In the data rows, the value 50 means zero.
Here are some numbered points:
np.array([57, 51, 45, 55, 50, 52, 52, 44, 52, 56, 45, 49, 54, 45, 58, 46, 59, 50, 48, 53, 50, 55, 43, 49, 51, 52, 43, 57, 41, 52, 52, 44, 54, 59, 50, 52, 45, 53, 51, 50, 54, 55, 53, 49, 54, 45, 49, 53, 58, 53, 51, 48, 48, 42, 42, 48, 52, 47, 53, 39, 42, 50, 41, 53]) 0
np.array([51, 47, 51, 43, 57, 53, 54, 56, 54, 64, 53, 48, 51, 61, 51, 44, 53, 54, 47, 44, 47, 43, 51, 44, 54, 51, 51, 51, 52, 55, 53, 49, 51, 59, 41, 44, 52, 48, 49, 54, 38, 48, 50, 51, 48, 55, 46, 56, 48, 48, 48, 55, 49, 47, 49, 55, 46, 51, 60, 46, 48, 54, 50, 58]) 1
np.array([56, 47, 31, 36, 48, 54, 38, 50, 48, 53, 53, 45, 43, 77, 38, 39, 42, 40, 35, 51, 73, 44, 47, 49, 51, 64, 46, 40, 58, 54, 56, 60, 55, 69, 48, 48, 62, 47, 48, 57, 47, 46, 51, 41, 49, 45, 41, 49, 62, 47, 40, 62, 47, 55, 50, 51, 54, 56, 68, 39, 52, 66, 53, 55]) 2
np.array([42, 54, 49, 54, 48, 53, 51, 59, 58, 66, 67, 63, 42, 46, 50, 47, 40, 67, 51, 55, 30, 46, 61, 55, 53, 50, 46, 47, 64, 42, 51, 54, 34, 40, 40, 48, 52, 45, 34, 46, 45, 44, 41, 50, 44, 51, 44, 57, 46, 29, 55, 56, 55, 47, 54, 56, 50, 60, 70, 58, 42, 29, 54, 52]) 3
np.array([39, 39, 39, 49, 31, 48, 35, 53, 44, 57, 42, 63, 58, 45, 42, 43, 38, 36, 53, 24, 53, 50, 37, 58, 52, 44, 39, 40, 40, 57, 54, 53, 72, 54, 52, 60, 43, 52, 58, 50, 61, 61, 47, 63, 56, 45, 49, 64, 52, 54, 62, 58, 39, 62, 57, 43, 35, 48, 52, 60, 42, 70, 41, 45]) 4
np.array([49, 53, 46, 45, 54, 54, 48, 63, 52, 55, 48, 59, 56, 61, 50, 62, 51, 45, 42, 49, 48, 53, 42, 51, 56, 49, 51, 48, 41, 48, 45, 44, 47, 52, 47, 50, 56, 52, 56, 50, 54, 51, 50, 40, 45, 56, 38, 50, 44, 48, 43, 57, 54, 44, 52, 43, 49, 51, 49, 38, 53, 47, 54, 47]) 5
np.array([58, 53, 65, 62, 45, 42, 61, 47, 42, 44, 50, 37, 52, 46, 43, 41, 54, 56, 53, 69, 63, 58, 64, 43, 37, 48, 45, 50, 54, 54, 62, 49, 51, 54, 46, 40, 42, 61, 47, 58, 58, 43, 45, 52, 48, 53, 62, 49, 51, 43, 51, 41, 53, 41, 52, 56, 61, 57, 52, 42, 42, 45, 46, 62]) 6
np.array([54, 53, 46, 49, 54, 53, 54, 57, 49, 51, 54, 42, 55, 51, 46, 62, 50, 44, 44, 51, 51, 48, 44, 55, 50, 49, 52, 49, 46, 60, 45, 45, 47, 47, 54, 54, 47, 52, 50, 45, 44, 54, 52, 41, 48, 51, 51, 51, 52, 51, 49, 56, 47, 52, 51, 45, 41, 52, 43, 44, 56, 50, 48, 48]) 7
np.array([43, 39, 35, 42, 32, 48, 39, 43, 45, 48, 48, 61, 59, 39, 45, 45, 44, 43, 56, 31, 59, 47, 42, 63, 48, 43, 42, 44, 36, 61, 51, 41, 60, 53, 58, 63, 55, 61, 65, 45, 64, 62, 48, 63, 60, 39, 54, 57, 55, 51, 58, 53, 37, 70, 57, 33, 34, 46, 51, 52, 45, 74, 47, 50]) 8
np.array([58, 51, 28, 28, 56, 65, 19, 55, 50, 60, 68, 63, 39, 99, 29, 22, 40, 26, 33, 40, 79, 37, 34, 48, 65, 69, 46, 30, 68, 63, 58, 64, 57, 59, 41, 43, 64, 41, 46, 63, 51, 43, 49, 26, 36, 37, 42, 49, 75, 51, 32, 82, 43, 59, 60, 57, 54, 58, 76, 30, 43, 81, 55, 58]) 9
np.array([52, 54, 56, 60, 52, 42, 52, 51, 60, 68, 57, 78, 53, 47, 51, 58, 47, 54, 37, 42, 43, 42, 22, 43, 76, 55, 53, 61, 47, 32, 28, 24, 55, 15, 48, 47, 46, 49, 73, 43, 55, 56, 34, 49, 37, 60, 51, 41, 52, 42, 72, 52, 46, 35, 62, 43, 36, 52, 57, 34, 46, 40, 65, 57]) 10
np.array([49, 36, 55, 57, 42, 37, 58, 42, 48, 54, 53, 44, 51, 44, 49, 50, 43, 55, 53, 60, 60, 49, 50, 50, 48, 47, 46, 44, 49, 59, 58, 44, 48, 56, 48, 56, 47, 62, 51, 54, 56, 58, 45, 61, 47, 52, 55, 44, 64, 44, 51, 45, 44, 52, 53, 47, 47, 53, 52, 50, 49, 57, 40, 62]) 11
np.array([56, 41, 44, 57, 26, 40, 50, 35, 57, 46, 64, 58, 63, 42, 38, 50, 45, 46, 36, 52, 84, 52, 39, 57, 51, 56, 35, 40, 31, 67, 35, 18, 46, 45, 66, 60, 49, 85, 76, 35, 73, 66, 29, 56, 56, 56, 76, 39, 70, 16, 75, 46, 30, 61, 62, 34, 32, 56, 54, 46, 48, 58, 54, 69]) 12
np.array([58, 62, 54, 47, 49, 42, 39, 43, 52, 31, 54, 49, 48, 61, 63, 58, 55, 56, 44, 67, 46, 55, 53, 54, 42, 55, 49, 49, 58, 29, 45, 57, 43, 41, 42, 49, 52, 39, 40, 48, 47, 47, 53, 40, 48, 52, 45, 51, 40, 46, 42, 43, 47, 40, 55, 64, 62, 55, 56, 49, 53, 41, 73, 49]) 13
np.array([42, 51, 43, 51, 50, 47, 48, 55, 52, 63, 66, 63, 37, 43, 60, 52, 44, 66, 54, 58, 27, 43, 61, 54, 51, 49, 52, 52, 65, 40, 49, 62, 31, 33, 41, 46, 46, 40, 35, 48, 36, 44, 50, 49, 43, 52, 41, 56, 42, 39, 55, 51, 60, 45, 45, 56, 51, 60, 67, 53, 44, 29, 51, 45]) 14
np.array([52, 41, 43, 41, 63, 64, 47, 56, 51, 52, 56, 47, 47, 61, 66, 49, 56, 54, 62, 36, 24, 56, 44, 50, 55, 48, 53, 48, 62, 34, 49, 61, 34, 47, 36, 60, 50, 35, 33, 50, 35, 49, 59, 49, 33, 43, 47, 47, 48, 45, 42, 70, 45, 48, 45, 59, 51, 45, 44, 56, 51, 47, 54, 50]) 15
np.array([62, 42, 49, 53, 67, 57, 50, 68, 54, 57, 52, 44, 52, 61, 50, 67, 55, 42, 38, 42, 63, 58, 38, 46, 56, 53, 60, 53, 48, 57, 47, 44, 47, 53, 55, 49, 49, 48, 51, 50, 38, 51, 56, 42, 47, 54, 44, 45, 53, 54, 46, 58, 55, 49, 50, 41, 43, 51, 47, 42, 60, 42, 44, 44]) 16
np.array([42, 41, 43, 45, 55, 53, 44, 44, 56, 60, 45, 60, 59, 47, 65, 57, 51, 52, 59, 65, 34, 56, 34, 65, 57, 35, 52, 48, 47, 41, 44, 45, 45, 60, 48, 51, 47, 53, 45, 45, 47, 62, 52, 56, 40, 39, 47, 47, 47, 47, 47, 54, 35, 62, 50, 41, 49, 41, 41, 30, 56, 50, 45, 50]) 17
np.array([37, 46, 36, 40, 27, 51, 46, 51, 41, 57, 43, 63, 61, 39, 41, 49, 43, 39, 55, 20, 46, 44, 39, 63, 51, 42, 37, 47, 32, 54, 54, 52, 68, 50, 50, 58, 54, 50, 57, 53, 58, 65, 41, 57, 58, 55, 43, 69, 48, 55, 65, 58, 38, 54, 60, 46, 31, 44, 58, 61, 40, 69, 44, 44]) 18
np.array([49, 53, 44, 41, 55, 56, 42, 50, 50, 51, 51, 54, 49, 63, 51, 50, 50, 47, 49, 52, 52, 48, 42, 51, 55, 48, 49, 44, 52, 46, 48, 57, 45, 55, 49, 49, 54, 48, 49, 54, 49, 49, 51, 45, 46, 46, 44, 46, 50, 52, 47, 57, 51, 52, 54, 49, 55, 54, 59, 43, 50, 56, 52, 51]) 19
np.array([59, 56, 70, 57, 28, 49, 56, 40, 83, 70, 28, 34, 66, 28, 32, 50, 59, 73, 58, 70, 73, 43, 46, 54, 52, 35, 66, 33, 50, 46, 32, 48, 44, 48, 72, 18, 22, 69, 69, 60, 44, 38, 40, 53, 72, 56, 66, 30, 42, 36, 86, 14, 65, 92, 50, 29, 49, 43, 27, 45, 64, 48, 47, 63]) 20
np.array([49, 45, 45, 43, 36, 48, 34, 46, 48, 60, 54, 58, 63, 38, 44, 39, 42, 38, 58, 21, 61, 48, 34, 61, 55, 39, 48, 47, 49, 50, 56, 49, 76, 51, 45, 53, 43, 50, 66, 46, 54, 57, 39, 59, 63, 50, 51, 61, 44, 60, 66, 53, 37, 62, 64, 49, 32, 48, 48, 54, 43, 66, 45, 49]) 21
np.array([59, 52, 50, 49, 27, 37, 60, 52, 58, 68, 62, 81, 64, 43, 42, 48, 38, 34, 33, 42, 58, 57, 27, 51, 62, 58, 37, 55, 43, 52, 33, 17, 58, 26, 44, 56, 42, 75, 76, 50, 75, 59, 10, 52, 38, 63, 59, 63, 57, 22, 86, 65, 34, 35, 67, 46, 21, 56, 64, 22, 29, 52, 64, 61]) 22
np.array([63, 76, 41, 57, 32, 32, 52, 52, 44, 34, 63, 41, 41, 38, 43, 82, 52, 46, 43, 59, 65, 48, 70, 36, 36, 54, 49, 49, 35, 51, 37, 49, 47, 38, 59, 52, 56, 62, 79, 36, 52, 39, 59, 39, 50, 79, 50, 41, 39, 49, 47, 20, 71, 42, 57, 51, 58, 64, 31, 75, 55, 53, 66, 50]) 23
np.array([55, 49, 43, 50, 55, 55, 49, 61, 52, 53, 58, 47, 50, 50, 46, 62, 46, 43, 47, 47, 56, 51, 45, 51, 56, 54, 56, 50, 51, 53, 48, 45, 48, 41, 56, 56, 47, 50, 51, 47, 45, 52, 54, 36, 47, 45, 45, 47, 56, 55, 46, 59, 49, 50, 50, 41, 47, 55, 44, 45, 57, 49, 48, 46]) 24
np.array([39, 53, 57, 50, 56, 51, 47, 43, 43, 43, 54, 47, 41, 56, 54, 52, 48, 47, 65, 48, 51, 44, 53, 45, 49, 37, 59, 46, 64, 42, 47, 68, 52, 47, 44, 57, 54, 48, 50, 50, 41, 44, 46, 68, 35, 56, 54, 43, 43, 54, 43, 51, 54, 63, 57, 57, 51, 42, 35, 55, 50, 55, 57, 60]) 25
np.array([68, 42, 24, 62, 35, 33, 42, 8, 53, 47, 54, 36, 47, 30, 61, 50, 44, 36, 49, 75, 69, 62, 42, 61, 39, 62, 28, 49, 38, 63, 53, 46, 70, 59, 71, 66, 40, 52, 59, 32, 73, 59, 87, 55, 65, 23, 64, 46, 82, 57, 47, 38, 53, 47, 57, 50, 57, 62, 45, 44, 34, 44, 26, 57]) 26
np.array([51, 49, 45, 57, 67, 42, 38, 39, 40, 23, 43, 52, 37, 53, 58, 50, 57, 56, 37, 58, 49, 53, 62, 49, 42, 68, 35, 64, 34, 67, 61, 47, 47, 55, 50, 60, 72, 38, 43, 51, 55, 46, 50, 52, 59, 42, 43, 50, 60, 77, 36, 43, 55, 38, 39, 60, 61, 43, 70, 70, 55, 53, 53, 28]) 27
np.array([47, 30, 69, 35, 87, 36, 66, 9, 55, 39, 27, 43, 38, 41, 94, 32, 68, 69, 64, 75, 0, 65, 79, 43, 38, 50, 64, 57, 51, 45, 52, 58, 28, 49, 43, 51, 44, 29, 14, 47, 31, 45, 78, 77, 52, 17, 57, 68, 45, 54, 47, 44, 43, 33, 37, 67, 65, 52, 60, 62, 48, 23, 57, 48]) 28
np.array([40, 60, 54, 47, 65, 58, 52, 44, 49, 41, 42, 50, 45, 59, 56, 70, 55, 41, 52, 60, 51, 46, 59, 42, 51, 42, 65, 53, 52, 43, 43, 62, 42, 52, 57, 56, 65, 48, 45, 51, 47, 43, 55, 52, 36, 53, 42, 47, 40, 62, 31, 48, 64, 59, 46, 50, 55, 45, 32, 54, 61, 46, 51, 39]) 29
Which five points above are nearest to each new point by angle, seen from the average point of the numbered points? Their numbers follow each, nearest first.
np.array([33, 61, 55, 50, 40, 37, 56, 42, 46, 53, 53, 66, 35, 49, 62, 66, 45, 67, 50, 59, 34, 34, 66, 44, 55, 46, 45, 47, 40, 52, 48, 50, 41, 48, 48, 53, 58, 50, 58, 49, 52, 52, 55, 62, 45, 80, 44, 44, 45, 53, 50, 38, 68, 38, 55, 59, 47, 44, 58, 70, 43, 52, 56, 58]) 23 14 3 25 29
np.array([54, 39, 47, 46, 49, 50, 43, 52, 47, 55, 54, 55, 61, 56, 45, 40, 50, 42, 43, 46, 64, 59, 42, 55, 49, 56, 42, 47, 46, 53, 55, 38, 58, 58, 41, 45, 49, 58, 50, 53, 55, 54, 41, 49, 49, 43, 49, 58, 58, 47, 49, 60, 40, 46, 51, 46, 44, 50, 62, 31, 44, 56, 52, 53]) 9 2 22 0 4
np.array([52, 56, 60, 41, 62, 62, 63, 58, 57, 76, 45, 48, 57, 55, 38, 51, 62, 53, 54, 59, 51, 49, 37, 44, 56, 43, 47, 49, 58, 46, 48, 57, 41, 66, 31, 34, 52, 64, 44, 67, 46, 40, 24, 50, 42, 55, 39, 49, 51, 40, 50, 54, 50, 45, 45, 54, 56, 54, 56, 30, 50, 50, 48, 60]) 1 19 5 6 3
np.array([52, 55, 57, 55, 64, 61, 59, 45, 44, 48, 54, 32, 45, 52, 51, 28, 59, 43, 72, 33, 53, 46, 52, 44, 41, 39, 57, 66, 68, 46, 67, 70, 66, 67, 36, 44, 45, 37, 32, 55, 38, 43, 49, 56, 62, 43, 58, 48, 53, 66, 46, 50, 52, 54, 43, 65, 65, 56, 46, 55, 40, 50, 36, 52]) 25 1 6 15 28
np.array([51, 53, 47, 49, 33, 51, 56, 50, 48, 58, 49, 42, 58, 34, 38, 32, 51, 41, 61, 41, 60, 53, 46, 49, 38, 47, 45, 52, 47, 53, 64, 40, 50, 56, 44, 41, 47, 55, 55, 49, 72, 51, 40, 50, 61, 43, 50, 48, 56, 48, 60, 47, 48, 51, 48, 43, 54, 60, 51, 44, 52, 57, 40, 52]) 6 21 8 11 0
np.array([49, 41, 48, 48, 40, 43, 47, 44, 52, 45, 44, 49, 54, 44, 51, 50, 48, 52, 47, 46, 50, 51, 52, 54, 48, 52, 53, 48, 41, 53, 51, 42, 48, 44, 52, 53, 52, 53, 51, 46, 60, 55, 56, 56, 51, 43, 48, 54, 52, 51, 49, 47, 46, 55, 49, 40, 48, 50, 49, 55, 58, 53, 50, 48]) 8 4 27 26 11
np.array([49, 43, 54, 55, 59, 46, 52, 56, 48, 34, 43, 68, 56, 57, 47, 60, 52, 50, 43, 64, 41, 59, 53, 54, 54, 64, 44, 47, 34, 49, 51, 34, 42, 44, 54, 51, 59, 48, 44, 59, 60, 53, 49, 44, 42, 49, 40, 52, 48, 65, 37, 54, 49, 38, 45, 46, 49, 42, 55, 54, 56, 45, 51, 32]) 27 5 29 13 16
np.array([48, 37, 69, 71, 54, 35, 75, 52, 36, 35, 42, 28, 48, 45, 37, 65, 36, 45, 54, 53, 55, 49, 69, 36, 44, 56, 58, 60, 37, 73, 72, 39, 69, 58, 57, 60, 45, 57, 34, 55, 44, 57, 50, 69, 49, 56, 60, 58, 68, 63, 47, 49, 50, 49, 43, 58, 35, 42, 29, 60, 54, 42, 24, 50]) 11 6 7 27 29
np.array([44, 57, 45, 40, 45, 58, 49, 56, 50, 64, 48, 52, 42, 43, 54, 42, 54, 56, 60, 42, 47, 36, 51, 48, 54, 35, 56, 48, 58, 41, 41, 49, 58, 59, 58, 48, 52, 49, 57, 53, 37, 55, 55, 52, 55, 67, 49, 34, 45, 42, 55, 37, 47, 57, 62, 46, 47, 29, 45, 48, 49, 59, 57, 56]) 25 20 1 21 17
np.array([41, 43, 48, 56, 28, 63, 68, 74, 47, 63, 24, 39, 52, 45, 31, 37, 34, 52, 30, 44, 65, 45, 61, 50, 43, 70, 35, 53, 48, 67, 79, 54, 47, 71, 48, 55, 62, 61, 24, 67, 73, 55, 50, 56, 58, 44, 33, 88, 64, 26, 54, 65, 45, 42, 23, 38, 43, 50, 76, 46, 56, 46, 30, 45]) 2 0 18 1 11
np.array([55, 62, 50, 58, 45, 48, 48, 52, 51, 40, 57, 44, 39, 49, 46, 59, 53, 52, 48, 52, 61, 43, 60, 41, 48, 53, 51, 49, 51, 46, 43, 56, 48, 37, 63, 48, 54, 53, 63, 49, 47, 36, 57, 43, 52, 68, 53, 36, 44, 48, 48, 37, 65, 49, 55, 51, 60, 53, 41, 65, 52, 48, 56, 51]) 23 29 13 25 20
np.array([40, 46, 50, 49, 54, 49, 54, 50, 54, 58, 51, 66, 51, 51, 53, 56, 47, 58, 54, 64, 37, 47, 48, 46, 60, 52, 47, 48, 50, 41, 56, 46, 37, 45, 35, 62, 56, 48, 42, 52, 55, 55, 41, 55, 29, 47, 40, 52, 53, 52, 34, 58, 53, 47, 40, 50, 43, 45, 52, 48, 52, 52, 46, 50]) 15 14 3 17 29
np.array([55, 53, 70, 55, 32, 51, 60, 42, 69, 62, 31, 47, 62, 33, 36, 43, 57, 69, 57, 62, 69, 45, 48, 51, 52, 34, 59, 39, 57, 45, 37, 48, 40, 46, 67, 26, 32, 66, 64, 57, 50, 44, 37, 50, 66, 53, 66, 34, 42, 32, 82, 26, 56, 76, 51, 39, 46, 46, 40, 45, 56, 44, 51, 61]) 20 12 6 11 23
np.array([61, 57, 52, 55, 59, 47, 46, 35, 41, 35, 56, 35, 45, 47, 56, 37, 62, 47, 57, 48, 48, 56, 48, 52, 39, 48, 47, 58, 59, 47, 54, 60, 59, 54, 50, 48, 43, 37, 46, 41, 43, 48, 56, 53, 57, 38, 61, 43, 55, 60, 51, 42, 50, 46, 53, 63, 61, 57, 41, 55, 49, 50, 51, 56]) 28 6 13 25 27
np.array([46, 53, 55, 53, 38, 44, 50, 39, 48, 44, 45, 48, 54, 48, 46, 50, 52, 52, 54, 59, 61, 52, 55, 56, 42, 45, 48, 47, 45, 42, 55, 53, 50, 56, 49, 49, 52, 56, 48, 57, 63, 50, 46, 50, 53, 50, 47, 48, 51, 55, 42, 36, 54, 55, 45, 49, 58, 50, 54, 54, 50, 55, 44, 46]) 6 11 27 29 20
np.array([50, 60, 48, 42, 15, 56, 52, 0, 83, 61, 11, 36, 39, 49, 84, 40, 62, 71, 53, 62, 62, 26, 24, 43, 75, 47, 40, 35, 64, 16, 16, 94, 56, 55, 54, 64, 60, 46, 91, 50, 72, 61, 89, 66, 46, 51, 51, 22, 61, 42, 47, 29, 61, 77, 29, 46, 83, 23, 32, 61, 46, 77, 58, 89]) 20 25 26 29 17
np.array([55, 41, 50, 39, 51, 49, 57, 54, 47, 64, 56, 42, 47, 63, 48, 36, 52, 55, 34, 37, 52, 43, 54, 41, 54, 59, 54, 53, 52, 66, 55, 44, 55, 73, 40, 40, 50, 50, 48, 55, 43, 55, 46, 57, 54, 56, 49, 57, 52, 43, 56, 52, 43, 50, 56, 56, 44, 53, 72, 48, 51, 64, 52, 63]) 1 2 9 11 6
np.array([50, 47, 45, 53, 49, 51, 49, 51, 52, 57, 52, 49, 50, 47, 50, 48, 50, 53, 49, 45, 50, 48, 46, 51, 52, 49, 45, 49, 52, 49, 51, 50, 50, 48, 48, 50, 50, 49, 50, 52, 49, 51, 50, 48, 50, 50, 47, 49, 52, 51, 50, 51, 50, 48, 48, 51, 50, 52, 55, 52, 47, 51, 46, 52]) 1 14 3 15 0
np.array([59, 48, 50, 50, 42, 53, 66, 57, 38, 41, 49, 44, 50, 42, 28, 2, 45, 31, 55, 32, 52, 78, 53, 32, 21, 58, 49, 48, 44, 86, 90, 44, 60, 62, 45, 25, 52, 55, 42, 45, 90, 31, 45, 57, 66, 32, 67, 62, 60, 36, 65, 66, 54, 39, 59, 56, 68, 75, 43, 45, 35, 51, 21, 65]) 6 0 11 26 4
np.array([41, 36, 36, 43, 51, 43, 20, 63, 40, 44, 60, 53, 52, 53, 47, 53, 37, 70, 53, 50, 34, 41, 49, 67, 47, 53, 37, 35, 39, 63, 61, 48, 49, 56, 52, 52, 47, 33, 40, 53, 34, 66, 55, 40, 62, 48, 36, 48, 49, 72, 50, 46, 39, 54, 54, 47, 44, 40, 62, 66, 62, 70, 41, 32]) 27 18 4 8 19
np.array([56, 36, 49, 50, 47, 45, 46, 50, 53, 48, 61, 43, 55, 50, 52, 44, 53, 62, 53, 64, 41, 57, 54, 55, 51, 50, 50, 43, 51, 54, 58, 40, 46, 59, 55, 48, 41, 55, 43, 48, 48, 56, 61, 44, 60, 41, 56, 35, 51, 44, 50, 48, 40, 53, 55, 46, 53, 50, 44, 56, 56, 50, 42, 55]) 11 28 6 26 17
np.array([61, 36, 70, 54, 68, 49, 60, 57, 50, 69, 53, 54, 61, 56, 49, 34, 56, 50, 58, 34, 39, 61, 37, 47, 59, 50, 49, 57, 55, 51, 67, 39, 58, 45, 25, 47, 31, 44, 39, 58, 39, 43, 41, 56, 50, 48, 48, 61, 57, 60, 56, 72, 44, 27, 52, 62, 33, 55, 62, 44, 38, 39, 44, 55]) 1 15 0 28 3
np.array([69, 57, 52, 55, 48, 39, 43, 52, 38, 50, 73, 49, 62, 55, 38, 45, 68, 62, 47, 50, 65, 53, 48, 62, 36, 43, 37, 55, 37, 58, 50, 37, 66, 65, 50, 33, 31, 51, 58, 59, 27, 58, 27, 34, 79, 68, 63, 40, 50, 55, 78, 29, 38, 41, 66, 63, 42, 52, 71, 48, 35, 64, 60, 53]) 6 21 12 20 22
np.array([56, 59, 45, 52, 63, 49, 52, 54, 48, 48, 56, 44, 51, 53, 49, 54, 53, 32, 41, 40, 58, 54, 46, 43, 42, 51, 52, 53, 47, 61, 48, 45, 54, 51, 50, 45, 48, 52, 57, 48, 46, 42, 47, 46, 46, 50, 48, 57, 49, 48, 46, 55, 49, 38, 53, 54, 53, 61, 48, 43, 55, 49, 50, 49]) 16 7 24 5 23
np.array([61, 39, 43, 56, 66, 46, 41, 69, 68, 43, 35, 74, 61, 71, 62, 87, 53, 54, 18, 80, 45, 72, 38, 51, 66, 71, 31, 40, 14, 52, 37, 16, 22, 48, 67, 45, 64, 56, 56, 55, 64, 51, 69, 14, 47, 45, 24, 48, 51, 51, 31, 60, 53, 26, 37, 28, 60, 50, 63, 26, 60, 37, 39, 24]) 5 16 24 27 7
np.array([63, 66, 44, 54, 41, 39, 44, 43, 44, 25, 64, 37, 37, 48, 46, 71, 65, 45, 34, 55, 66, 57, 57, 35, 45, 61, 58, 48, 40, 47, 34, 57, 54, 43, 70, 50, 64, 59, 77, 34, 51, 42, 60, 42, 48, 68, 49, 33, 41, 51, 45, 19, 72, 50, 54, 47, 64, 60, 36, 69, 60, 44, 63, 51]) 23 29 13 27 20
np.array([58, 45, 46, 52, 51, 54, 51, 53, 58, 60, 59, 47, 50, 46, 50, 50, 52, 51, 50, 43, 48, 55, 42, 53, 56, 54, 54, 51, 55, 44, 46, 53, 54, 51, 45, 48, 43, 51, 50, 48, 42, 49, 52, 49, 50, 47, 48, 49, 53, 44, 52, 54, 49, 50, 48, 51, 50, 53, 44, 51, 51, 45, 50, 55]) 15 16 24 1 14
np.array([62, 53, 41, 57, 50, 56, 49, 51, 61, 61, 65, 37, 49, 40, 57, 53, 59, 51, 49, 43, 60, 58, 39, 54, 51, 54, 55, 51, 55, 40, 41, 54, 53, 60, 45, 49, 42, 53, 54, 44, 36, 50, 56, 47, 50, 49, 53, 47, 55, 37, 52, 43, 49, 52, 42, 55, 55, 55, 41, 45, 51, 41, 47, 57]) 16 0 20 15 24
np.array([45, 55, 50, 50, 60, 54, 39, 46, 49, 34, 52, 65, 50, 66, 49, 62, 54, 52, 50, 63, 60, 52, 52, 59, 52, 46, 52, 45, 44, 38, 40, 47, 47, 58, 52, 55, 56, 53, 54, 49, 50, 45, 46, 45, 49, 46, 43, 34, 44, 57, 32, 45, 54, 61, 47, 43, 58, 43, 51, 49, 55, 54, 55, 41]) 29 19 5 13 27
np.array([45, 45, 44, 60, 61, 66, 38, 62, 34, 36, 68, 52, 33, 50, 48, 39, 46, 57, 53, 48, 59, 49, 55, 52, 43, 51, 51, 65, 65, 53, 65, 56, 50, 61, 48, 41, 58, 45, 36, 60, 29, 54, 31, 52, 64, 45, 52, 47, 58, 57, 63, 54, 37, 60, 57, 52, 55, 50, 69, 47, 45, 45, 45, 40]) 27 2 3 14 1
np.array([47, 51, 43, 58, 60, 51, 45, 54, 45, 42, 51, 40, 42, 57, 40, 49, 47, 55, 44, 65, 65, 38, 58, 54, 46, 51, 49, 53, 47, 70, 59, 53, 51, 73, 66, 44, 59, 51, 42, 58, 49, 57, 49, 45, 68, 43, 48, 39, 64, 67, 40, 39, 52, 61, 41, 42, 62, 46, 56, 53, 61, 61, 35, 40]) 27 2 29 11 19
np.array([50, 41, 52, 49, 55, 54, 52, 50, 47, 41, 41, 44, 50, 51, 51, 35, 50, 55, 48, 40, 45, 46, 49, 50, 52, 56, 51, 52, 48, 65, 54, 44, 59, 54, 57, 52, 53, 44, 54, 53, 49, 54, 66, 54, 58, 44, 61, 44, 56, 56, 50, 57, 39, 54, 51, 44, 51, 42, 49, 53, 51, 62, 51, 54]) 27 8 28 0 4
np.array([46, 55, 53, 43, 59, 49, 53, 45, 60, 54, 40, 35, 58, 46, 47, 63, 48, 45, 56, 54, 60, 46, 43, 48, 47, 34, 59, 46, 51, 59, 46, 55, 38, 53, 67, 48, 44, 50, 50, 47, 47, 47, 52, 50, 58, 37, 46, 44, 45, 56, 60, 44, 57, 69, 55, 44, 50, 56, 33, 44, 63, 50, 38, 46]) 20 29 7 16 24
np.array([39, 57, 47, 50, 60, 59, 48, 48, 52, 37, 42, 51, 39, 60, 60, 70, 49, 43, 49, 56, 54, 50, 60, 43, 48, 43, 61, 52, 52, 43, 45, 61, 44, 54, 53, 61, 66, 51, 47, 49, 50, 39, 54, 54, 39, 55, 40, 50, 40, 56, 30, 44, 64, 61, 44, 52, 57, 45, 39, 55, 60, 43, 55, 41]) 29 25 13 27 23
np.array([47, 54, 59, 54, 57, 51, 60, 60, 46, 45, 45, 51, 56, 41, 45, 57, 53, 48, 55, 48, 49, 51, 58, 51, 42, 46, 54, 57, 47, 46, 50, 45, 39, 41, 39, 49, 54, 57, 42, 55, 52, 45, 33, 49, 40, 50, 41, 60, 39, 48, 43, 51, 49, 40, 38, 50, 49, 50, 50, 49, 59, 43, 56, 36]) 29 5 14 3 13
np.array([65, 53, 58, 62, 50, 46, 52, 48, 55, 56, 59, 46, 48, 48, 45, 40, 58, 48, 36, 45, 79, 50, 55, 46, 52, 62, 42, 60, 50, 53, 56, 40, 50, 49, 50, 39, 49, 59, 56, 58, 52, 45, 40, 48, 63, 53, 57, 46, 66, 45, 58, 40, 58, 44, 49, 51, 45, 58, 62, 46, 45, 45, 45, 56]) 6 12 0 11 20
np.array([49, 47, 56, 59, 39, 40, 48, 63, 39, 45, 69, 61, 38, 56, 33, 52, 36, 45, 44, 44, 58, 47, 63, 47, 51, 63, 51, 50, 54, 50, 64, 39, 39, 30, 42, 60, 57, 56, 39, 47, 57, 54, 16, 49, 37, 68, 43, 56, 61, 43, 46, 61, 47, 31, 52, 48, 35, 59, 66, 58, 58, 44, 62, 44]) 3 22 14 10 27
np.array([48, 42, 53, 49, 42, 48, 55, 48, 51, 44, 40, 44, 46, 47, 45, 48, 46, 51, 42, 42, 60, 45, 63, 42, 46, 61, 50, 50, 47, 61, 58, 47, 47, 51, 51, 55, 66, 54, 47, 56, 62, 46, 51, 57, 50, 44, 48, 59, 57, 50, 45, 46, 55, 56, 41, 47, 50, 50, 58, 69, 59, 59, 46, 46]) 27 11 29 2 6
np.array([52, 57, 76, 49, 32, 44, 68, 35, 75, 68, 28, 33, 65, 29, 33, 46, 52, 77, 60, 70, 68, 31, 46, 54, 55, 26, 71, 42, 53, 43, 33, 45, 35, 44, 66, 22, 29, 69, 66, 60, 50, 46, 34, 53, 66, 57, 58, 33, 42, 32, 87, 21, 55, 79, 47, 31, 47, 48, 44, 42, 68, 44, 53, 63]) 20 12 6 11 10
np.array([40, 62, 58, 57, 48, 46, 57, 49, 51, 47, 49, 52, 46, 45, 49, 61, 49, 67, 55, 58, 41, 43, 69, 42, 50, 47, 49, 46, 51, 42, 44, 55, 46, 51, 56, 47, 49, 51, 54, 60, 48, 37, 53, 52, 48, 67, 48, 48, 36, 53, 48, 31, 66, 46, 46, 58, 56, 48, 48, 69, 44, 49, 48, 48]) 23 29 14 25 6
